Each scene shows the same named points in several views, each turned, perhaps mirrored, and shifted as a whole.
A view may leave some points out, and in a few views one point is out of place. Which views, in the order they come, and which point in each? Write no view if none.

-- scene 1 --
A:
  gake [-10  -4  10   6  -6  10   4 -21]
  Vorim [ 14 -11  13  -5  -1  22  -9 -16]
  nak [-11  -4  15   9 -13   1  -1 -16]
  kipog [ -4   3   1  12  -2   2  -4 -17]
  Midum [ 23 -22  18 -16   1  41  -5 -23]
  les [-15   1  16   3  -2   6   4 -10]
  zab [-8  2 12  0  4 11  0 -9]
  dol [-12   0   1   1   9  26  15 -26]
  ralol [  1  -2  11  -4   7  19  -1 -11]
  gados [ 19 -22   7   6 -19  18 -12 -36]
  Tipa [-20   0   6  14 -11   2   8 -24]
  nerur [  1 -11  31 -13  -4  19  -4  -5]
  Tuk [ 2  1 10 -2  6 14 -4 -8]
B:
  nak [-31 -41 -19  60 -48 -43  95 -42]
  dol [-35 -15  -1  59 -57 -44  75 -28]
  gados [-27  -9 -44  60 -55 -54  89 -59]
  Tipa [-35 -41  -8  67 -60 -46  94 -39]
  nerur [-33 -26 -31  37 -31 -37  87 -31]
  les [-32 -40 -10  56 -42 -39  88 -31]
  zab [-29 -32 -13  57 -37 -39  82 -33]
  Midum [-34   3 -49  38 -48 -49  85 -46]
  ralol [-28 -20 -17  55 -37 -40  78 -33]
  kipog [-24 -36 -13  72 -45 -44  86 -44]
C:
  ralol [10 -6 27 22 18 20 17 21]
  nak [14  9 36  3 10 27 24  8]
  les [ 6  5 39  6 13 23 23 20]
  dol [  2 -16  19  10   2  28  20  30]
  gake [11  1 29  6  7 28 22 13]
  gados [ 33  -3   6  20  11  31  11 -11]
  Tuk [13 -3 32 23 19 18 22 20]
  Tipa [11  3 33 -4 -2 32 30 14]
  Midum [ 18  -5   0  25  25  27 -10  -6]
  zab [ 9  1 35 15 16 20 23 22]
  kipog [21  0 34 12  6 25 34 14]
  nerur [ 4  8 30 18 31 18  2 12]
D:
  nerur [ 59  37  11  -1  32 -36  -3 -10]
  Midum [ 70  22  36  12  28 -28   1  16]
  gake [ 57  28   5 -17  20 -22  21  -3]
  dol [ 63  44  17 -29   5 -24  18   2]
  les [ 53  36  -2 -20  23 -27  15 -12]
  zab [ 54  36   9 -22  25 -29  12 -15]
  Tipa [ 53  27  -8 -22  15 -17  30  -3]
  ralol [ 59  36  21 -20  24 -30   9 -10]
  Vorim [ 61  26  29  -9  31 -28   7  -5]
E:
  zab [-17  32  -7   6  12  38   3 -16]
  gake [-11  29   3   9   3  33  11 -22]
  kipog [ -8  32  -9  10  -6  34   7 -18]
  nak [ -8  22  -5  11   6  27   9 -26]
  les [-12  28  -7   3  14  34   7 -23]
  Vorim [-25  29   6  28   7  32  -1  -4]
  gados [-17  22  18  39 -12  18   6 -10]
  dol [-18  42  17   0   2  48  13 -16]
  Tipa [ -2  27   1   0  -2  32  17 -31]
  nerur [-28  23   2  20  29  29   0 -12]
  ralol [-23  34   1  13  10  41   1  -8]
  Tuk [-21  34  -6  14  10  39  -1  -9]
Moved in: A
  moved in A: Midum
